Each scene shows the same named points in several views, each turned, perhaps mirrored, and shifted as a whole.
A view may leave some points out, and in a few views one point is out of place. Which views, in the order they come, and which point in each? Write - if none.
Scene 1:
view 1:
  Buk [ -5.6  19.5  14.6  -2.6 -12.6  21.1   3.5  38.5  11.4 -26.4 -45.5  51.9]
  Tilok [ -9.1   8.0  32.7 -19.2 -33.2   8.7  -9.1  38.2   4.4 -37.5 -29.5  40.8]
  Gese [-10.9   4.9  17.8 -26.5 -28.6  12.9  -4.6  21.0  23.6 -34.6 -26.3  43.9]
  vetat [ -8.3   0.0  25.9 -14.6 -26.2  17.2 -10.1  42.5   9.7 -37.2 -37.7  44.9]
  Nunab [  2.5   9.5  12.1 -18.2 -12.7  26.0  -7.8  32.7  11.1 -29.6 -43.6  55.9]
  Sagoz [-12.3  12.6  15.1  -8.3 -22.0  10.6   5.3  31.4  19.8 -32.6 -35.3  45.9]
  rig [-12.6   6.1  25.5 -19.6 -34.0   3.4  -3.6  30.7  14.3 -39.5 -25.8  40.3]
  pov [ -6.2  20.1  21.7 -20.4 -20.1  26.3  -4.2  26.3  14.5 -22.9 -35.0  47.2]
  gurig [-13.5  19.8  29.7  -9.9 -31.0   4.4   2.3  35.9   7.3 -33.2 -29.5  40.1]
  rif [-16.6  -6.1  23.9 -10.1 -27.1  19.4  -6.2  42.9  21.3 -37.1 -37.5  41.0]
  nidot [-10.1  13.9  32.1 -18.8 -31.2  12.5  -6.5  34.6   6.9 -32.5 -29.7  40.9]
  rusi [ -6.3   7.0  20.6 -20.0 -23.1  19.9  -7.4  31.6  14.5 -32.3 -35.1  47.1]
  lume [ -4.0  16.6  29.6 -27.7 -36.1  -2.5  -6.8  26.3   0.8 -39.5 -21.5  43.2]
view 2:
  pov [-15.9 -28.7 -20.6  23.9  37.6  26.7   1.3 -11.6   6.7   6.8  31.4  -9.2]
  zeme [-17.0 -30.6 -19.1  26.1  37.2   5.5   3.5  -5.8   8.5   9.6  49.6 -11.3]
  rif [-20.4  -7.5  -1.4  25.3  34.9  11.8   9.5  -2.4   5.5   4.9  49.2 -15.5]
  gurig [-16.1 -15.1 -25.2  39.5  48.0   6.8   1.3  -7.1   4.6   1.4  36.4 -22.8]
  Buk [ -5.5 -24.0  -8.1  27.6  43.9  25.7   9.4 -16.2  12.2 -10.4  30.2 -16.0]
  lume [-14.7 -43.6 -33.1  40.6  44.4   0.7   2.9  -6.7   7.7  12.0  38.9 -12.4]
  Sagoz [-15.9 -17.4  -9.2  38.7  41.9  18.7  11.7  -6.2   4.8   1.6  29.8 -16.2]
  rig [-23.1 -18.3 -18.6  40.7  40.6   3.0   6.6   0.6   1.8  13.0  41.8 -16.3]
  Gese [-26.1 -24.3 -14.3  36.6  33.9  15.6   9.4   1.1   0.5  19.6  34.9  -8.2]
  rusi [-17.2 -26.5 -12.7  26.8  35.9  16.0   6.9  -6.4   7.2   8.1  40.6 -10.2]
  Tilok [-18.5 -20.7 -22.9  31.6  41.7   0.3   1.0  -4.3   6.2   7.8  49.7 -17.8]
  nidot [-18.6 -20.5 -25.3  30.6  41.9   7.1  -0.9  -6.6   5.5   7.5  43.5 -17.0]
view 3:
  Buk [ 23.1  17.0  -1.3 -20.7  19.5  -8.1  -1.6  37.2  -2.5 -13.5   0.2 -14.1]
  pov [ 35.4  16.4  -6.7 -30.2  16.1 -12.3 -15.1  46.9   6.7  -2.1  -0.8 -17.8]
  rusi [ 29.5  18.4  -2.1 -27.8  13.5 -11.2  -9.5  39.2   7.9  11.4   0.6 -16.7]
  rig [ 26.6  28.4  -6.9 -24.6  20.9  -6.7 -17.6  32.1  15.8  23.1   5.8  -6.8]
  Sagoz [ 22.3  23.0  -5.3 -17.3  24.6 -11.5 -10.6  38.9   1.4   5.6   4.0  -6.5]
  vetat [ 20.3  24.0   1.5 -26.7   8.1  -6.6  -5.9  29.9  11.9  13.8   0.5 -18.1]
  nidot [ 28.9  27.5  -6.8 -30.6  15.2  -3.1 -18.0  32.1  18.9   9.2   2.4 -13.4]
  rif [ 10.4  28.2   1.2 -19.3   6.7 -14.1  -9.4  35.6   8.2  17.7   0.3 -16.7]
  Gese [ 32.8  20.2  -6.8 -24.9  20.4 -16.5 -18.0  45.4   8.0  24.8   3.8 -10.1]
  zeme [ 33.1  20.2  -1.3 -34.0  10.9  -4.3  -9.4  31.3  16.3  16.1   1.0 -18.2]
  Tilok [ 26.9  28.5  -4.7 -30.6  13.7  -1.0 -14.8  26.8  20.9  15.5   3.2 -13.1]
  lume [ 48.8  16.8  -8.0 -37.5  26.9   3.3 -12.4  27.5  18.6  13.7   5.6  -8.4]
view 4:
  gurig [ -7.4 -13.7  11.3  -0.5  17.8   7.7 -10.7 -18.6 -37.9  -1.9  11.4   1.4]
  lume [ -3.7  -6.5  13.1  -8.3  29.9  22.1 -15.2  -6.0 -28.5  -1.8  -8.8   6.1]
  Tilok [ -5.5 -15.1  11.4 -13.3  22.2   3.2 -13.0 -15.8 -24.0   0.9   7.1   4.5]
  rif [ -4.2 -21.7   7.3 -15.7  26.9   1.0   0.5 -32.5 -18.2   1.1  23.4  -4.8]
  Sagoz [ -4.4 -14.7   8.1  -1.2  28.6  17.5   1.3 -29.1 -33.8  -3.5  17.5  -7.1]
  Nunab [ -4.8  -7.5  10.3  -4.3  38.0  24.9   4.5 -35.6 -10.5  -8.6   6.2   3.8]
  nidot [ -7.5 -15.5  13.1  -9.9  20.2  10.3 -10.5 -18.0 -26.8   0.8   9.3   7.9]
  Buk [ -8.1  -6.2   9.9  10.4  28.5  18.2   4.2 -40.7 -23.7 -12.3  13.5   1.9]
  zeme [ -4.8 -13.2  11.8 -15.7  28.5  11.4  -8.5 -19.5 -15.2  -0.5   3.9   6.8]
  vetat [ -4.3 -14.9   9.1 -12.8  27.9   2.7  -4.7 -27.7 -14.8  -2.4  12.0   1.1]
  Gese [ -2.4 -22.0  10.5 -19.3  32.2  26.4  -0.8 -17.7 -28.6   6.2  14.6  -3.6]
view 5:
  Sagoz [ -4.9 -21.5  60.6 -21.2  18.9  40.5  13.5 -39.6 -45.6  12.0  33.3  10.3]
  rig [ -4.8 -25.9  57.2 -16.4  19.5  26.2  25.6 -46.3 -37.8   6.4  19.7  15.9]
  Nunab [-12.6 -21.5  57.2 -19.1  42.0  44.1   9.3 -29.2 -40.5  22.5  25.3  -1.3]
  vetat [  0.1 -32.8  52.4 -25.2  30.5  33.4  18.9 -36.7 -40.9  17.1  14.1   7.5]
  rif [  6.4 -36.1  51.7 -24.3  21.3  44.7  22.3 -39.5 -44.1  13.8  15.1   7.1]
  rusi [-10.2 -26.6  55.4 -18.8  32.1  40.1  17.9 -38.2 -37.6  14.8  21.0   7.9]
  pov [-21.7 -24.6  55.9 -22.7  35.0  46.5  11.8 -38.7 -34.6  15.0  29.2  13.6]
  nidot [-11.2 -30.0  53.8 -26.3  27.9  27.1  18.9 -43.2 -35.1  11.5  19.9  20.1]
  gurig [ -7.7 -26.7  57.4 -29.9  19.3  23.7  14.3 -44.1 -40.8  10.0  28.6  23.1]
  Tilok [ -6.0 -31.2  53.3 -25.3  27.7  21.5  21.5 -42.9 -36.3  11.8  14.9  17.5]
  lume [-21.1 -16.4  60.2 -15.0  36.6  11.0  17.8 -41.2 -31.3  11.9  22.8  16.2]
view 6:
  lume [ 24.9  -2.6  19.2  -6.7  -6.0   1.5 -42.7 -41.8 -23.4  12.5  -9.2  12.2]
  Gese [ 22.2   2.3  14.2  -6.5  -9.8 -28.5 -44.5 -45.7 -20.5  -3.0 -20.2   3.5]
  Buk [ 12.7 -23.7  15.5   0.9   2.3 -13.3 -21.2 -34.4 -17.2 -18.6 -13.0   1.8]
  nidot [ 26.7  -5.8  12.2  -5.9  -4.6  -5.3 -41.8 -39.8 -10.9  -1.1 -20.2  -3.7]
  rig [ 25.2   4.6   9.8   2.0 -10.6 -14.2 -42.9 -40.0 -16.7   2.8 -23.0  -3.4]
  vetat [ 20.9  -1.7   5.4  -8.9   4.1 -12.1 -30.9 -35.5 -16.9  -4.8 -20.2 -11.7]
  Nunab [ 12.9 -13.5  15.3 -15.5   8.1 -19.0 -24.5 -39.1 -25.8 -11.4  -8.6   4.1]
  gurig [ 25.4  -9.4  13.0   8.1 -10.6  -2.9 -39.3 -36.7  -9.8  -2.8 -21.4  -2.3]
  rif [ 20.2   0.1   2.5  -4.3   0.5 -23.6 -31.7 -35.7 -14.0 -11.7 -26.7 -17.0]
view 7:
  rig [ -3.5 -18.3 -15.7   8.3  23.4  12.4  -4.9  11.6  14.2  -1.8 -17.1   7.9]
  Buk [ -7.0 -13.6 -15.8   7.7   3.9  20.8  29.5  19.5  -4.3  -4.4  -5.5   3.2]
  Sagoz [ -6.7 -15.3 -13.5  10.6  19.3  13.0  14.0  15.2  -0.7  -0.1  -6.8   8.3]
  lume [ -0.3 -28.2 -19.7 -13.6  17.4  20.5  -1.5  15.0  20.1  -9.2 -10.6  -6.0]
  pov [-12.1 -21.4 -15.1   6.5  18.9  21.8  23.3  26.4  11.5  -3.5 -14.6  -5.1]
  rif [-11.5  -6.1 -17.5  28.2  10.6  15.4   5.1  13.6  10.1  -0.3 -18.6  10.2]
  nidot [ -1.1 -19.3 -16.5   4.8  15.5  18.6   5.7  17.0  16.1  -5.2 -24.8   4.4]
  rusi [-12.6 -16.0 -17.9  12.5  14.3  19.6  10.4  19.6  13.9  -3.7 -12.1  -1.8]
  vetat [ -8.2 -10.4 -20.5  17.0   4.4  20.1   4.4  13.8  14.3  -5.3 -17.5   4.2]
Moved in: view 1
  moved in view 1: lume
